In the rows, 128 means zero.
The rows of T fall into 3 groups, which share some directions, and each row is roughly a mix of its group's hidden directions.
T (99 x 11):
[[135 108 139 101 163 142  72 113 104 115 111]
 [130 140  74 127 134 120 172 104 145 157 112]
 [127 111  80 156 127 116 128 177 143 122 158]
 [134 108 115 120 132 114 132 165 123 168  71]
 [107  99 140 178 122 160 123 119 100 160 143]
 [134 153  90 116 148 137 138 106 169 156  93]
 [143 164 166 148  82 137 148 136 138 135 159]
 [138  75 119 114  96 130 164 132 124  89 119]
 [147 157  98 132 127 130 125 111 195 118 130]
 [169 155 146 125 103 140 152 109 107 102 166]
 [117 131 162 142 165 114 165  83 116 111 117]
 [118 130 147 136 158 159  73 130 100 100 140]
 [131 120  71 152 135 140 168 151 139 125 155]
 [141  79 107 117 167 130 164 125 140 108 103]
 [ 84 147 139 145 118  88 146  96 110 109 153]
 [121  76  96 141 118 136 134 172 101 141 119]
 [148 186 128 108 129 125 121 113 110 166  98]
 [151 104 130 108 146  93 153 106  90 159 104]
 [130 130 126  87 163 152 142 104 113 139  78]
 [111 148 161 133 169 142  80 110 145 123 107]
 [143  91  98 145 129 142 153 148 100 104  87]
 [119 157 109 107 170 112 154  78 133 117 133]
 [151 120 140 157 117 185 115 155 146 133  98]
 [120  90 142 112 125 108 172 101 131 127 173]
 [132 165 177 139 100 152 110 134 144 152 153]
 [122 178 141 137 169 137  92 117 114 150 106]
 [138  79 156 143 122 121  95 167 110 148 141]
 [124  81 118 104 178 146 119 125  94 132 116]
 [117 171 124 126 128 101 128 104 189 132 136]
 [155 158 127  87 110 122 161  99 109 154 107]
 [128 127  96 129  91  75 105 133 112  96 121]
 [116 109 114 162 141  78 147 128 156 141  93]
 [145 171 161 111 120 169 135 148  94 144 129]
 [116 128  89 109 150 163 105 103 156  97 106]
 [140 104 118  77 106 125 166 135 126 169 129]
 [157 123 150 109 171 148 145  90 130  95 111]
 [150 129  88 120 178 103 157 122 103 113 115]
 [109 119 162 153 114 129  76 124  85 118 127]
 [145 172 120 145 110 153  85 153 117 111 101]
 [111 145 124 148 174 118  82 107 110 118 100]
 [115 152 155 139 176 147 138  91 116 102 103]
 [142 126  87 137 132 153 138 175 156 103 154]
 [126 140 160  95 133 151 148 134 111 170 171]
 [144 114 120 147  73  96 140 153 110  95 119]
 [132 140 188  85 113 115 136 100 120 119 119]
 [169  87 107 104 135 144  90 134 145 112 146]
 [133 130 173  86 111 110 171 121 148 123 147]
 [166 113 124 110 109 144 130 149  75  93 128]
 [137  90 190 129 112 114 151 149 126 115 118]
 [125 146 138 130 118  81 156 103 108  85 102]
 [126 152 133 133 114 163  81 123 100  86 112]
 [122  95 144 149 175  87 118 154 122 134 150]
 [121 140 181 115  92 153 103 132 125  94 142]
 [134 145  81 111 149  75 142 126 149 132 110]
 [155 148 159 146  98 100 134 111  81 106 131]
 [119  84 130 161 133 125 134 132 130  69 108]
 [119 133 129 123 175 114 145  90 127 137  76]
 [139 116 153 134 116 161  65 156 118 118 118]
 [131 138 111 101  99 100 175 141 166 124 150]
 [103 152 117 140 105 113 167 140 139 164 170]
 [ 94 156 157 115 150 128 144 109 104 164 162]
 [142  82 126 100 134 106  77 131 125 101 120]
 [ 96 147 178 145 118 116 162 138 152 158 128]
 [132  93 173 135 103 136  86 145 110 155 125]
 [ 94 107 144 101 186 117 143 109 120 148 127]
 [130 119 132 115 110 131 144 109 164 192 108]
 [104 111 150 163 107 134 150 168 113 144  90]
 [118  97 153 139  92 115 161 140 107 134 173]
 [110 110  77 141 156 145 118 138 122 135  80]
 [105 159 139 139 157 137  89  86 118 122  95]
 [135 127 136 137 144  69 101  98  96 146 116]
 [116 115  79 111 126 125 143 102 184 125 132]
 [124 107  94 138 128  68 156 147 122 139 150]
 [124 120 147 173 100 121 126 162 133 107 175]
 [130 171 146 128 153 106 148 107 120 176 103]
 [ 82 154 140 149 151 107 116 101 169 142 131]
 [109 118 139 154 171  89  88 104 119 134 142]
 [ 96 128  99 149 156 131 149 128 119 131  69]
 [113 109  86 174 158 124 129 148 146 154 144]
 [131  84 103  90 144 135 113 124 113 125  79]
 [113 132 126 139 159 156  70 118 121  91 136]
 [123 139 116 157 102  91 127 146 164 156 167]
 [117 143 117  91 174 155 131  97 135 149  97]
 [144 141 111 117 152 156 112 100  70 106 122]
 [132 125 127 141  88 120 105 165 133 140 184]
 [142  97 118 133 139 122 166 173 143 124 172]
 [116 104  99 168 156 113 121 166 151 144 153]
 [116 129 191 118 138 101 120 115 165 121 109]
 [125 110 105 115 153 143 114  99 125  88  78]
 [116 121 159 134 166 153 161 103 114  91 104]
 [143 140 129  94  85 121 108 165 167 108 131]
 [ 94 123  93 120 139  91 157 131 159 156 151]
 [109 175 121 149 117 109 153 107  92 109  99]
 [116 132  59 128 129 120 108 135 160 148 143]
 [135 120 112 159  83  93 127 166 152 143 146]
 [108 118 104 137 122 157 125 159  98 176 159]
 [114 134  88 143 121  93 171 119  99 107 152]
 [157 140 107 124 104  96  87 116  97 124  93]
 [135 124  88 121 171 171 115 119 161 146 125]]
One row of each group comes first, with its name. Which group is each row after those in?
[141 173 162 161 126 103 104 132  93 142 131] => (120)
[114 154 160 122 102 135  94 105  93  90 118] => (58)
[143 159 158 154 124 153 153 113 119 102  83] => (45)

[146  82 162 114 109 114 129 147  87 109 144] => (45)
[150 168 121 120 113  96 118  92 151  87 132] => (45)
[130 141 188 107 134  94 131  97 136 102 130] => (45)
[158  74 161 113 137 150 134 141  97 113 133] => (45)
[133 114 120  92 112 109 183 103 142 157 141] => (120)
[129 123 143 154 145 184  95 132  95 104 128] => (58)
[108 133 175 132 162 138 152 117 120 142 175] => (120)
[ 82 151 140 130 145  88 166 112 148 144 117] => (45)
[137 112 175 154  85 132 124 163 116 119 103] => (45)
[111 130 154 128  79 132 168 103 103 120 157] => (58)
[132 124 147 133 121 151 110 134  54 119 115] => (45)
